Each path below is one point turned by a fixed rotation once a step. After each direction that follows a path, write how fast that rotation turns it, in deg/step (0 if it stays still).
Each turn is a multiple of 5 degrees from 10 to 175, or 0.
Each row of a path follows its step; steps can be skipped.

step 1: [-19   6  20 -28   2   3 -19  27 -12  -7   3   4  -7  -9   7   4 -12  10
  21  -4   0 -11  10  -3 -11  -8  -4  23 -10   4  11   0 -15  -3  25  -1
   0   1]
step 2: [ -8  -4  18  17 -13  13   2  16  20  15  24   2  -2  -4  17 -15   7  17
 -20  11  13   3 -10 -19   3 -19   4   7   5 -21   0  -6  12   8  13   2
   5  -6]
step 4: [  2  12  15  -9 -26  -1   1 -13   3   8   7   9  -7 -22   3   2  -4  22
  19  -5   7 -15  -6 -20 -12  -6   6   2   3 -14  16  17   9  -4   5  -8
   8 -31]
step 12: [-12   9   7 -14  -1  18 -15  22 -18  -3   4   4  -6  -3  -4   8   9  -1
  10  -2  18   0 -19  -1   0   8  16  30  -9 -20 -16  17  -3  14  -1 -18
  14  -9]
step 14: [ 10 -11  -8 -18  20   1  -4   4  10  -2   4  18   7 -33   9 -20   9   8
  10  -4   3   0  -1  -4  14  11   4   1 -12 -20 -21  16  -6  10  20  14
  13 -10]
step 15: [-13  11   9 -15 -14  21   2 -14 -17  17   6   9 -24 -35  -5   5  -3   3
   2  -2  -6   2  -5 -13   8  -4  13   5  -4 -12  18  -3   5   6 -16  -1
  16  17]
step 20: [ -6  -7   5 -31  -5  14 -10  -8  -5  16  -6   1 -36 -34  -3  -3   5   4
   0 -13   6   0  14   5  -4   9  10  -1  -4  -1  -3 -11  -7  -8   2   5
  24 -13]
step 21: [ 21   0   4   0  -6  21   0  -9  10   4  -4   7  -7  -9  -2   0  -9  19
  12  34  -2  12 -15  -1  23 -14  -3  30  -7 -20   0   0  -4 -13   5   3
  10  16]
Directions:
[ 1  4  5 -7  2  3 -1 -1  2  0 -1  1 10 -7 -6 -1 -2  3  1  7  0 -3 -2  8
  0  0  5 -1  2 -2  4 -4  2  0  5  7 -9 -3] | 110
[ 5 -4 -7  8  5  4 -8  6  7  4  0 -1 -5 -5  3 -6 -2 -4 -2 -1 -1  0  0  2
 -3  0  9 -4 -1  3 -1 -3 -2  4 -2  2 -2 -5] | 125
[ 0 -2 -2 -3  2 -5  4 -3  1 -2  0 -5 -1  1  0 -3 12 -6 -8  1  2  2  2 -4
  2  7  4 -2 -2 -1  0  4 -9 -1  8  7 -4  0] | 130
[ 7 -8  0  0  3 -2  3  0 -3 -3  5 -5  3  3 -7 -6 -1 10 -1  5 -3  2 -5 -2
  0 -2  2 -1  2 -6 -9  1  0  0  0 -4  3 -5] | 155

step 0: [-11 -27   7 -10 -16   7  -9  16 -21  -4 -10  -8 -11  25 -14   2   9  -3
   4  11   0  12   5 -20 -22  -5   3   2 -13   3   8  18  16  -2   3   8
  10  17]
step 4: [ -4 -20 -10 -15 -10   6  -2   5 -26  -1  10   2  -3  23   4   5 -27 -28
   0   5 -16  -4  -4   9  15  18  -5  -9  -2  -4 -16   9  -7 -18   4 -15
 -13  11]
step 5: [ -4   0   8 -20 -12  -8  11  -2  10  18   4   4   8  29   9   1  17   5
 -12  10 -15 -18   3 -20   9   4  -6 -20  -6  21  17  23   2  15 -14  -5
  -2   2]
step 6: [ -5   1   4 -13  10  18   7 -17   9  37 -12 -12   1 -15  -1   5 -13   5
 -24   3  11  -5 -15   8  -4  -5  14  14 -22   6  15   0  18  -3   9 -14
 -10   3]
step 8: [-12  -9 -13   4  -9  14  -5  12   4  -5  -1  35 -20 -10   6  -9  16  -5
  -3   2  10  -4  -1   9  -3  21  -4  -6 -18   7 -26  -2   0 -32  12   7
  12  -2]
step 16: [  7   9  13  -7  15 -21  18  17  -2   6  22  -6  -1  14  -4   5   0 -18
  -6  -2 -22  -6 -18  22  -8  10  -4   4 -12   2 -13  10 -15  -3  18   6
  27   1]
step 20: [ 19  26 -12 -24  -2   2  -2  -2   5  -9   9  -1 -21 -21   8 -10  -3  -5
  21  23  13   9  -8  14 -17   8 -13   2 -19  -8   3  -3 -11  -6   6   6
  13  12]
step 22: [ -3   4   7 -20 -24   0 -22   8   1   5   1  23  -3  11  -5 -22  -4   0
 -12  -9   4 -26  -5  10  16 -22   0   4   4  12  -9   2 -15  26  -4  -6
  -8  10]
Directions:
[  3  -1  -4  -3  -3   1   4   6  -4  -4  -1  -2   7  -2  -6 -11  -3   3
  -4  -1   1  -4  -3  -3  -4  -1  -4  -4   5  -2  10   0  -3  -4  -8   4
   0  -2] | 170
[-3 -3  3 -1  4  2  2  4 -6 -4  4 -1 -1 -5  4 -7  5  3 -3 -4 -5 -4 -1  2
 -4  6  0  5  4  2 -8 -4 -7  8  3  3 -7  1] | 55
[  3   2   2   4   8   0   0   5   0 -10  -6   0   6   4   2   1  -5   4
   2  -2  -2   4   2   2   2  -3   2   4   0  -1   1   8   1   1   7   9
   5  -5] | 20
[-5 10  4 -1  4 -6 -4  1  1  4  4 -4  2 -6 -2  1  2  4  0 -1 -3  4  2  2
  1  3 -1  8 -8 -7  3  2 -6 -8 -6  2 -2 -2] | 80
[  1   6  -4  -5   5   1  -5  -2  -1  -3   0  -2  -1  -1   4  -4 -12  -6
  -2   5   4   4   0  -9   0   2  -2   6   6   1  -4   0  -3   2  -2  -6
  -3  -4] | 135
[ 1  5 -5  8  5  5 -3  0  2  2  2 -3  1 -3 -2  1  0  0 -2  6 -2  2 -3  9
 -6  5  4 -3  9  0 -1  5  0  0 -4 -1  6  9] | 85

step 1: [ 12  35  -6   3  10 -18   6  -3 -10  13 -19  -8  10  22   9 -12   0   7
   2 -27  -4  17  -6   4  -7  12  -1   8  -1  -6   4   3  13   6 -16  10
  19  17]
step 5: [ -7 -16   3 -13   0  -1 -19  -5  11 -14  11   4  -2  -5 -15  -6  -8  -4
   7   7 -26   9  -6  -3   8  -2  29 -20  12 -19  -6  18   0  17   0  27
   8 -19]
step 9: [ -2  13  -5 -18  11   6 -18  21 -12  -3  -5  28   4   5  19 -15  -7   2
  -6  15 -18   0   3   4   4  18 -28   3   5   6  -1 -18  11   3   0  -9
 -25   8]
step 11: [-10  18 -16  12   2  23   6  13  -2  18   9   6   4 -13 -14  28   2   1
 -19   8 -10  27  -4  14  13  -9   6 -14  -6   7  -4 -10 -14  10   3   5
  17 -16]
step 15: [  7   2  -5 -21  -9   5 -14 -13  -7   2 -13   4   9 -12  20  -5  33   7
   8  10  14 -27   5   7 -10  -6   1   0   0 -21 -27 -12 -18   2   2  10
  -3  13]
step 18: [  0  13  10  11   1   1  18  13   6 -13  17 -20  10  13 -14  -6 -16 -20
  14  -3   3   0   0  28   6  26   3   7 -10  19  -6  -8  20  14   3  -4
  -3  15]
step 20: [ 10   5  -6   3  15 -19   4 -20   0  10 -21 -11  -6   7   3  20  30 -22
 -17 -13  -7  11  -2 -13   2 -14 -12  -1 -10  28  -2   6   6  12  -7   2
 -10   5]
step 22: [-18   2   3   3 -10 -10  -4  -8 -10  14  10  10  20   8   1   2   4   1
  20   6 -21 -17  12 -29 -22   6   7 -11 -18   2  21  19  -8 -10  -2  11
  12 -10]
Directions:
[ 5  1 -8  6  3 -2  1  3  9 -1  0 -3 -4  3 -4 -2  2 -1 -5 -6  4  2  2 -5
 -3 -4  5  2  1 -3 -2  5  4  4  9  5 -6  5] | 55
[-3  2  2  2  0 -1 -4 -5  8  0  0  1  2  3  5  0 -4 -3  0  7  5 -7  0 -5
 -4 -3 -2  7 -1 -7  1 -2 -4 -4 -6 11 -1 -3] | 45
[  3  -4   2   0  -2  -6  -7   0  -9   0   0   5  -4   2  -6   1  -3  -1
   3  -3   0  -5   2   0  -1  -6   9   1  -5  -3  -6   4 -10  -1   4  -2
  -1  -3] | 40
[-5  2  2 -1  0  4  4 -1  0  8 -5 -4 -4  2 -5 -8 -7  0  5 -1 -6 -5  1 -8
  4  7  3 -4  2  1 -1 -5  0 -3  2  1 -9  0] | 80
[ -1  -4   1   1   8  -1  -9  -4  -1  -5  -5  -2  -2  -3   1   0   6   1
  -7   2  -3  -7  -6   6  -1   3  -1  -6   4   2  -4   0   2   3  -2   2
 -11  -3] | 70
[ 7 -1  5 -2  2  5  0 -4  6 -5  7  6 -5  0  0 -7  6 -1  8  1  4 -1 -1  0
  3  0  5  4  7  9 -2 -4  0  2 -1  1  0  0] | 35
